The rows of X fall into 5 groups, which share some directions, and each row is roughly a mix of its group's hidden directions.
X:
[[ 30   8  -9  37  19  11 -17  21  23  11]
 [ 12  13  32  -7   1 -12 -44  28   6  -1]
 [-24  12  18  13  21  -9   9 -15 -48  -4]
 [ -9  -8  14  24  48  17  -4   0   9  28]
 [ 14 -24  18  13   9   9 -28 -16   8  42]
 [-13 -18   3  -6  26  -6   0  27  14 -46]
 [  3  13   1 -20  -3  25   1 -44  -9 -33]
 [  1  20 -12 -19 -35 -24  14  15  -4 -34]
 [-15  14  32   3  10 -14 -44  23   6  -9]
 [-22   3 -21 -16  40 -11  36   3   5 -10]
 [  7  -4  -7   8  -8 -40  23 -19 -20  35]
 [ -4 -10   8   4 -21 -32  20  -2 -47  -1]
 [-18  23 -15   3 -15 -10 -16  26 -44  -6]
 [ 10  21 -13 -20 -13  30  13 -35 -20 -18]
 [-37 -13  15 -14 -21   2  13  18 -35 -14]
 [ 34  10 -23  14   2   3 -14  -9  45   9]
 [-12  16  10  38   6   6 -38  -1 -23 -18]
 [  1  26  13   7  -9 -15 -34  41  15   0]
 [ 33 -14 -22  -8   7  10  40   4  22  15]
 [  8  40   9  23  16 -12  -4 -28 -18  21]
 [-12  -6   0  37 -13 -23  14 -24 -36  -3]
 [-16  32 -40  -2   5  -4 -10   8 -34  -8]
 [ 24 -24 -10 -41 -10  -5  12 -13  30   9]
 [  0   6  28  -4  -3 -28 -41  30   9   1]
 [-18  24 -34  21   0 -16  -1 -18 -36  -4]
 [ -1  33   6   0 -10   7  14 -40 -12  33]
 [  1 -13 -32 -11 -22   3  30 -38 -12  -7]
 [-11  27  33  25  31  16  -1  15  13 -12]
 [-25  -1   1  13   1  27 -14   4 -10 -49]
 [ 30   0  -7 -18 -12  20 -18  -3  46   6]
 [  4 -28 -11   9  14  -3  26 -47   3 -16]
 [  7 -12 -11 -33   1 -14  44  -7  11  24]
 [-25 -14   2 -42 -22   1  26 -15 -17  -4]
 [  0  31 -11   8 -30 -13 -26  38   1   7]
 [  6   9  -2 -16 -11  28  -9 -44 -21 -25]
 [ 27   2  25  13 -35  14 -32  -4 -14  12]
 [  3 -12 -16 -33  15  27  31  10   1  28]
 [-14  22 -19   6  21  44  26  -6 -12   1]
 [ 10  -2 -28 -27  29   5  16 -23  32   6]
 [-13  18  -7  17   1 -17  -1 -21  32  42]
 [  0 -22  36  21  -2  15  -2 -13  42   1]
 [-38  20 -17  29   0   8 -27   2  20  11]
 [-23   1  23  32 -10  -5  -5 -13  37  23]
 [ 24   2  -4 -27 -12  14  14 -41   1 -26]
 [-28  29   3  19  40  -1  19   4  15  -8]
 [ 20   5  -1  19 -44  -3 -39   0   2   7]
 [  7 -24  15  16 -21  12 -28 -12  12  39]
 [  3  15  34   5  13  -4   7 -28 -41  13]
 [ 19   4 -22 -26  -6  32  15 -35  -5 -15]
 [-33  36 -21  22   3   8 -26   6  11   8]
 [ 17   8   9  -6  -1   3   1 -18 -39  45]
 [ 20  10   7  -6   4   2   3 -15 -42  41]
 [ 16  -9 -22 -28   5  10  -5  21 -36 -28]
 [  9   8 -13 -23 -46 -18   4   7 -10 -28]
 [ 10  15  -9 -13  18  20 -18   9  47  21]
 [  1 -28 -16  -6  15  -2  -4  41  19 -31]
 [  3 -22 -25  -3 -32   7 -11  26  31 -19]
 [ -3 -23  25  25  -7  19 -22 -21  10  33]
 [ 27  -9 -15 -21  10 -20  43  -9  16   9]
 [ 53 -22   9 -20 -12  -7 -12   0  13   7]
 [ -2 -38  11  14  -2  37   5 -28   1  18]
 [-22  14  16  23  42   4  26  10  16  -4]
 [  9  25 -14 -18  35 -26  -1  28 -14 -14]
 [ -6 -13 -19  16  -2 -34  34 -14 -23 -22]
 [ -6   3  41   5  27   0 -38  18   4  -3]
 [ -7   0  44 -14  25  -9 -35   7   4 -10]
 [  3  31  22  17   8 -13  -4 -33 -30  17]
 [-26 -24   9 -28 -22  10   7   6  17 -35]
 [  5   1 -29 -23  30   6  14 -22  35   8]
 [ -9  10 -45  13  -4  21  27  15  -6  21]
 [ 33 -34  14 -13   7  -3  20 -24  24   9]
 [ -7  36  -7 -11  -8 -31  12  24   0 -33]
 [  1 -32  25  11   8  19  12 -20  35 -17]
 [-23  17   2  43  10  -9 -13  -4 -35 -10]
 [-26   2   0 -18  43  -8  33  -4  -2 -14]
 [ 18   7 -10 -19 -44 -23 -31   4  -7   2]
 [-24   9  15  22  -7  22 -44   9 -15 -12]
 [-14 -17   3  -1  16  29   9 -15  14 -47]
 [-41   2  12  23  -6   6 -27  10 -32  -4]
 [ -4   5   8  -2  14  33 -17   1  50 -10]
 [ 13  12  12  48  10 -22 -29  -1  -2 -11]
 [ -2  -6  -2  -8 -59  -1  12  -2  -2 -25]
 [-19  26   6   6 -48 -18  -6  10  10 -19]
 [ 12 -20 -10   1 -47  17 -17  16  24  -5]
 [ 33  -3 -32 -13 -17  10  38 -10  11   5]
 [ 28 -18   6  -9   9 -18  30 -25  17  29]
 [ 38  -8 -18 -17   9 -19  30 -11  26   6]
 [ 22  -5 -14   5  12  38  39 -22  -2   4]
 [ 37   6   1  -4   2 -20   7  -8  11  47]
 [-25 -14  13  23 -39  26  10 -18  13  -3]
 [  1 -35   9  15   8  35   8 -27   9  25]
 [ 17 -13  -9  -8  47  14  19  30  -7   4]
 [ -2  -4   6  12   1 -16   8 -25  40  39]
 [-14  40 -32   2  -2  -8 -23  16 -15  18]
 [ 17 -23 -14 -17 -33   5  -8  22  31 -19]
 [ 11  15 -14 -26 -39 -25   1   5 -10 -29]
 [ 36  -9  -7 -34  -7   5   5  -1  40   9]
 [ -9  31  21  11 -34  -5 -11 -34  -3 -16]
 [ 17 -14  12 -15 -25  10  -6  -8 -35  38]
 [ -1 -28   4 -41 -33  14  -9  10  19  -6]
 [ 30  22   0  31  38 -11  -1 -18  -3  -8]
 [-26 -15 -23  20 -31 -28 -11   6 -19  16]
 [ 32  -5 -17  -6  -8   8  -9  15  50   5]
 [ 10  33 -30  -7  -2 -21  -9  10 -28  28]
 [  2 -38   8  12 -21  33  -8 -23   2  24]
 [ 28  10 -19  -1 -40  27   3  -3   5  26]
 [  5  22  -9 -17 -36 -30  -7  25  -7 -23]
 [ 22 -30  23   3   6  -2  23 -30  28   8]
 [ 31 -36 -11 -20  -8  15  -4 -30 -11  15]
 [-10  -8  12  22  -4 -30 -27  38   4  20]
 [ 20 -13 -19 -13 -24  11 -11  14  47   3]
 [-20 -11 -14  -7 -24 -15  10 -44 -15 -22]
 [-10  15  42   2  23  -5 -33  22   6  -7]
 [ 23 -41   8  -3   3 -13  23 -32  15   9]
 [ 24 -20  13   5  -2  -3 -34  -4   8  44]
 [-25 -28   2 -25 -25   9   7   9  22 -30]
 [-44   6  15  12 -16  16 -22  18 -27  -1]
 [ 16  -6 -18 -23   2 -20  47 -15  11  15]
 [ -3  26 -39 -13  -3 -22  -5   1 -37   7]
 [-13 -19   6 -22  38   2  37   6 -17  -8]
 [ 10  32  13  14  11  -5   1 -30 -28  32]
 [ 12  36   5  21  18 -13  -3 -25 -24  27]
 [-33   4 -23  25  19  20  16  19 -13  23]
 [ 10 -10 -21 -19  14  23  32   6   0  39]
 [  9 -24   9   8  48  19  -6  -8  -7  26]
 [  1 -20  -8  -7 -58  13  12  -3   1  -8]
 [-10 -18   1   1 -46   4 -20   6  28 -23]
 [-34  22  14   7 -14  -9 -33 -11 -20 -24]
 [ 34  -4 -19 -14  -3   3   2  -2  48  15]
 [  9  13   7  -9 -21  24  15 -27 -10  43]
 [-38 -14  14 -14 -21  -1  10  13 -37 -12]
 [-28   6  19  16   4  -6  -6  -1 -50 -17]
 [ -3 -29  16  18 -28  24 -16 -24   8  25]
 [  7  31 -13 -18 -28 -34 -26   2  -5 -13]
 [-26  25   9   9  37  37   0   6  -8  -4]
 [ 33  21  -6  32  34 -14  -7 -17   3  -3]
 [  6  12   6  10  24   9  -9  50  17  23]
 [  7 -29  41   4  -3  19   1   1  36  -7]
 [-11 -23  -6 -44   1  27  27  12   7   8]
 [ 44  -6  -2 -24   8   7  -2  -8  39   2]
 [-28 -23   7 -29 -26   4   5   4  14 -34]
 [ -1  30 -19 -22 -24 -27   4  10  -8 -33]
 [-13 -20  -4 -40 -13  -3  36   9   9  23]
 [ -5  -4  18  16  -6 -33 -30  37   8  14]
 [ 21 -15 -16 -32  -6  -2  21  -6  38  20]
 [ 24 -11 -19  -9 -17   9 -10  16  49   4]
 [  8 -30  23  16 -23 -25  17 -12 -32   0]
 [ 11  11  11  -5 -15  17  11 -28 -21  45]
 [ 24 -10  -9 -31 -13  15   2   0  45  11]
 [ 15  14 -11  -5  -8  10  12 -20 -18  52]
 [  2  15  -9 -17 -49 -21   4   6  -3 -29]
 [ 12  16   0   5  35   2  21 -14 -24  38]
 [-14  35 -41  -4   3 -10 -11   5 -31   0]
 [ -4  -1   7  18  48  11 -15 -13   9  32]
 [ 34 -25   4 -14   9 -18  36 -20  -5  14]
 [-29  32   8  16 -34 -15 -11  16  14 -12]
 [-24  11   1  38 -12   4 -22  29 -20 -16]
 [ 43  11 -16  10  20  -8  -9 -14  34  12]
 [-12  22  -8   9 -39 -16 -38  11 -12  -7]
 [ -8   3  -8 -33  -3  18  37 -17 -12  31]
 [ 32 -11   2  -1   8 -17  18 -26  22  37]
 [  1 -22  -6 -35 -43   4  -5  20  16  -5]
 [  0  32 -26  -7  -7 -23  -4  13 -39  16]
 [-19  -1  44  -2  17 -21 -34   5   1 -12]
 [  4 -29  -6  -7  16  10  41 -36  -4   0]
 [  3  -3  -8 -11 -62  -6   0   8  -1 -14]
 [  0 -23  35  14   3  24  -1  -5  41  -9]
 [ 10  25  -4  35  34 -23  11  -8 -20   7]
 [ 31 -33 -13 -21 -15  12 -13 -27 -15  15]
 [  3  36 -12   5 -25  -7 -23  40   4   6]
 [-19  -9   7  17  -4 -34 -26  37   4  18]
 [  0  34 -10 -15   7 -33   2  32  -8 -25]
 [ 15  -3  -3  13  33  28  27  23  14  23]
 [ 22 -31 -12 -13 -32 -35  -2 -11  10   3]
 [ -2 -23  -5  -5   8 -20  49  22 -10 -17]
 [-15 -18  -9 -36 -32  11   6   9  24  24]
 [  9   2 -35 -19  29   3  11 -24  31  13]
 [  0 -17 -17  -7 -32  10 -13  24  33 -26]
 [  0  18 -30  -2   3  40  31 -13 -18   5]
 [ 31  21 -13  28  31 -11  -1 -24  15   7]]

One row of each group comes first, with its name. Which group is each row after those in?
[ -7  20 -12  -3  20  30 -21   2  45   0] -> Y
[-27 -20   3 -45 -26   6  16  -6  -4 -11] -> R
[ 33  13  -1   3   2  16 -38   2  36   6] -> L
[ -4  23 -15 -14  -2  36  14 -33 -19 -19] -> A
[-27 -11  25  35  -7  26   2 -21  18  14] -> J

[ 16  10 -10  -6  17  20  23  -9  -9  50] -> R
[-33  26  11  24  12  -5  12  35  14 -10] -> J
[-16  16 -13 -11 -21  -2  29   3  -9 -46] -> J
[ -8  -9 -42  -7  16   0  22  22  33  -6] -> R
[-29   4  13  12 -20  21 -44  15 -12  -7] -> L
[ 13 -40  30  -2   9  10  30 -11  14 -15] -> Y
[ 11 -15 -16  -1 -40  23 -12  17  34  -1] -> R
